500 stands for zero in the data rows.
The table:
[260,559,43,378,330,999,114,504,729,151,195,562,546,999,604,346,674,319,644,788,0,0,793,288,
 438,0]
[552,469,414,630,350,648,508,539,484,649,473,483,700,553,387,545,496,471,366,445,624,536,363,518,
 226,363]
[582,433,467,583,359,674,444,529,506,679,410,477,748,607,323,512,490,483,310,402,598,459,379,530,
 176,370]
[465,551,489,401,561,534,473,470,548,296,502,538,317,544,593,425,543,579,619,554,356,240,691,504,
 697,476]
[605,444,681,667,466,248,654,536,347,999,639,427,725,95,385,686,327,495,319,161,974,999,164,545,
 303,693]
[414,529,617,503,561,272,622,514,485,862,547,508,694,157,665,379,377,469,647,246,651,999,338,412,
 718,724]
[614,460,686,612,495,317,669,535,385,929,598,513,722,251,367,607,396,483,364,246,806,999,178,583,
 350,684]
[744,433,643,652,445,371,590,533,342,478,638,494,423,436,314,651,523,603,315,560,783,626,419,623,
 293,616]
[592,486,174,442,288,999,286,491,579,0,326,548,258,999,311,492,641,477,309,951,156,0,895,510,
 143,0]
[484,484,778,486,738,28,762,485,369,686,696,427,378,48,632,475,415,630,612,395,788,999,382,616,
 760,964]
[521,565,727,511,720,81,694,493,395,692,695,460,374,111,614,540,416,563,591,386,721,999,418,579,
 826,880]
[677,424,667,705,487,215,696,548,354,999,619,431,828,91,396,718,329,521,343,180,986,999,60,572,
 342,813]
[414,515,573,495,576,242,592,488,528,999,549,532,726,167,619,461,326,461,601,182,560,999,286,448,
 700,723]
[225,606,37,304,309,999,93,488,713,141,108,568,546,999,594,314,651,290,657,685,0,0,821,255,
 508,0]
[383,561,557,491,582,359,489,522,536,875,467,492,694,271,622,460,423,435,601,268,546,999,309,468,
 704,682]
[419,581,457,382,586,528,463,468,608,182,488,550,254,632,576,402,608,574,639,679,264,86,730,443,
 639,428]
[335,537,264,450,483,683,367,483,615,540,333,535,665,634,514,424,511,371,597,513,199,270,542,345,
 555,232]
[658,473,541,569,424,552,541,487,390,329,581,485,452,655,339,566,561,569,307,626,639,270,523,600,
 240,459]
[779,384,884,739,608,49,827,561,313,776,787,465,471,47,317,742,428,651,308,336,999,999,192,709,
 394,954]
[378,535,113,313,440,976,204,441,676,0,278,514,227,999,566,362,737,405,602,967,0,0,999,402,
 565,0]
[516,537,536,393,614,420,460,464,540,367,539,522,320,474,575,461,540,573,589,603,414,415,647,512,
 702,564]
[326,609,187,259,366,999,223,475,709,0,256,571,192,999,528,353,715,443,613,907,0,0,999,372,
 508,78]
[657,438,572,576,405,566,518,482,504,362,525,541,441,585,322,553,540,599,303,593,575,179,582,638,
 253,516]
[441,550,498,420,666,347,543,503,492,361,521,492,245,396,643,497,570,511,619,551,415,484,626,476,
 738,622]
[612,425,573,657,368,530,521,485,439,777,493,499,773,437,382,563,459,537,338,390,734,778,329,560,
 245,460]
[442,562,653,463,608,293,559,472,442,506,591,528,366,345,621,441,480,547,585,479,518,741,522,525,
 776,734]
[351,578,166,313,456,950,245,463,625,0,270,505,172,999,559,386,683,457,630,946,0,0,975,397,
 527,41]
[537,420,526,616,417,526,523,497,452,694,488,483,728,432,387,564,458,449,372,412,658,724,280,503,
 203,535]
[698,419,592,588,355,445,525,568,475,897,543,507,781,342,437,557,429,425,321,227,747,943,235,572,
 265,559]
[506,489,852,563,736,0,757,486,382,765,755,498,356,0,633,541,377,592,625,350,866,999,315,593,
 837,999]
[476,496,734,495,683,160,694,478,410,582,658,430,345,179,578,554,447,628,633,386,684,999,434,563,
 754,832]
[405,562,212,301,465,890,246,477,694,0,324,541,242,999,550,440,718,484,607,885,0,0,919,387,
 552,122]
[513,510,794,508,709,16,684,498,458,764,686,481,428,61,576,528,406,595,572,364,744,999,395,591,
 807,943]
[663,380,665,680,457,315,651,528,352,935,640,484,790,216,363,629,359,444,369,255,940,999,118,533,
 338,665]
[287,588,134,364,424,888,256,512,661,311,254,523,514,889,619,372,599,404,584,628,53,0,677,342,
 513,69]
[548,405,504,616,356,588,531,541,452,663,480,426,775,509,387,559,363,446,368,384,695,654,322,484,
 213,440]
[424,503,490,375,605,498,477,458,512,317,545,461,285,562,603,398,484,517,622,567,392,357,622,506,
 692,522]
The rows lie near the corners of a hidden 2-dimensional box; two corners joined by an edge are never in the same group. There are 2 groups. The rows also spread widely along one direction, which tells nothing about the groups. The first row asked about is in group 0, and each new group gets the next number.
Some rows of the table again, each followed by its group:
[605,444,681,667,466,248,654,536,347,999,639,427,725,95,385,686,327,495,319,161,974,999,164,545,
 303,693] : 0
[548,405,504,616,356,588,531,541,452,663,480,426,775,509,387,559,363,446,368,384,695,654,322,484,
 213,440] : 0
[351,578,166,313,456,950,245,463,625,0,270,505,172,999,559,386,683,457,630,946,0,0,975,397,
 527,41] : 0
[378,535,113,313,440,976,204,441,676,0,278,514,227,999,566,362,737,405,602,967,0,0,999,402,
 565,0] : 0
[287,588,134,364,424,888,256,512,661,311,254,523,514,889,619,372,599,404,584,628,53,0,677,342,
 513,69] : 1
[414,515,573,495,576,242,592,488,528,999,549,532,726,167,619,461,326,461,601,182,560,999,286,448,
 700,723] : 1
[744,433,643,652,445,371,590,533,342,478,638,494,423,436,314,651,523,603,315,560,783,626,419,623,
 293,616] : 1
[582,433,467,583,359,674,444,529,506,679,410,477,748,607,323,512,490,483,310,402,598,459,379,530,
 176,370] : 0
[441,550,498,420,666,347,543,503,492,361,521,492,245,396,643,497,570,511,619,551,415,484,626,476,
 738,622] : 0
[614,460,686,612,495,317,669,535,385,929,598,513,722,251,367,607,396,483,364,246,806,999,178,583,
 350,684] : 0
[779,384,884,739,608,49,827,561,313,776,787,465,471,47,317,742,428,651,308,336,999,999,192,709,
 394,954] : 1
[476,496,734,495,683,160,694,478,410,582,658,430,345,179,578,554,447,628,633,386,684,999,434,563,
 754,832] : 0
[419,581,457,382,586,528,463,468,608,182,488,550,254,632,576,402,608,574,639,679,264,86,730,443,
 639,428] : 0
[405,562,212,301,465,890,246,477,694,0,324,541,242,999,550,440,718,484,607,885,0,0,919,387,
 552,122] : 0
[383,561,557,491,582,359,489,522,536,875,467,492,694,271,622,460,423,435,601,268,546,999,309,468,
 704,682] : 1
[663,380,665,680,457,315,651,528,352,935,640,484,790,216,363,629,359,444,369,255,940,999,118,533,
 338,665] : 0
[424,503,490,375,605,498,477,458,512,317,545,461,285,562,603,398,484,517,622,567,392,357,622,506,
 692,522] : 0
[552,469,414,630,350,648,508,539,484,649,473,483,700,553,387,545,496,471,366,445,624,536,363,518,
 226,363] : 0
[260,559,43,378,330,999,114,504,729,151,195,562,546,999,604,346,674,319,644,788,0,0,793,288,
 438,0] : 1
[326,609,187,259,366,999,223,475,709,0,256,571,192,999,528,353,715,443,613,907,0,0,999,372,
 508,78] : 0
[516,537,536,393,614,420,460,464,540,367,539,522,320,474,575,461,540,573,589,603,414,415,647,512,
 702,564] : 0
[465,551,489,401,561,534,473,470,548,296,502,538,317,544,593,425,543,579,619,554,356,240,691,504,
 697,476] : 0
[537,420,526,616,417,526,523,497,452,694,488,483,728,432,387,564,458,449,372,412,658,724,280,503,
 203,535] : 0
[414,529,617,503,561,272,622,514,485,862,547,508,694,157,665,379,377,469,647,246,651,999,338,412,
 718,724] : 1
[658,473,541,569,424,552,541,487,390,329,581,485,452,655,339,566,561,569,307,626,639,270,523,600,
 240,459] : 1
[484,484,778,486,738,28,762,485,369,686,696,427,378,48,632,475,415,630,612,395,788,999,382,616,
 760,964] : 0
[657,438,572,576,405,566,518,482,504,362,525,541,441,585,322,553,540,599,303,593,575,179,582,638,
 253,516] : 1
[225,606,37,304,309,999,93,488,713,141,108,568,546,999,594,314,651,290,657,685,0,0,821,255,
 508,0] : 1
[592,486,174,442,288,999,286,491,579,0,326,548,258,999,311,492,641,477,309,951,156,0,895,510,
 143,0] : 1
[335,537,264,450,483,683,367,483,615,540,333,535,665,634,514,424,511,371,597,513,199,270,542,345,
 555,232] : 1
[612,425,573,657,368,530,521,485,439,777,493,499,773,437,382,563,459,537,338,390,734,778,329,560,
 245,460] : 0
[521,565,727,511,720,81,694,493,395,692,695,460,374,111,614,540,416,563,591,386,721,999,418,579,
 826,880] : 0
[442,562,653,463,608,293,559,472,442,506,591,528,366,345,621,441,480,547,585,479,518,741,522,525,
 776,734] : 0
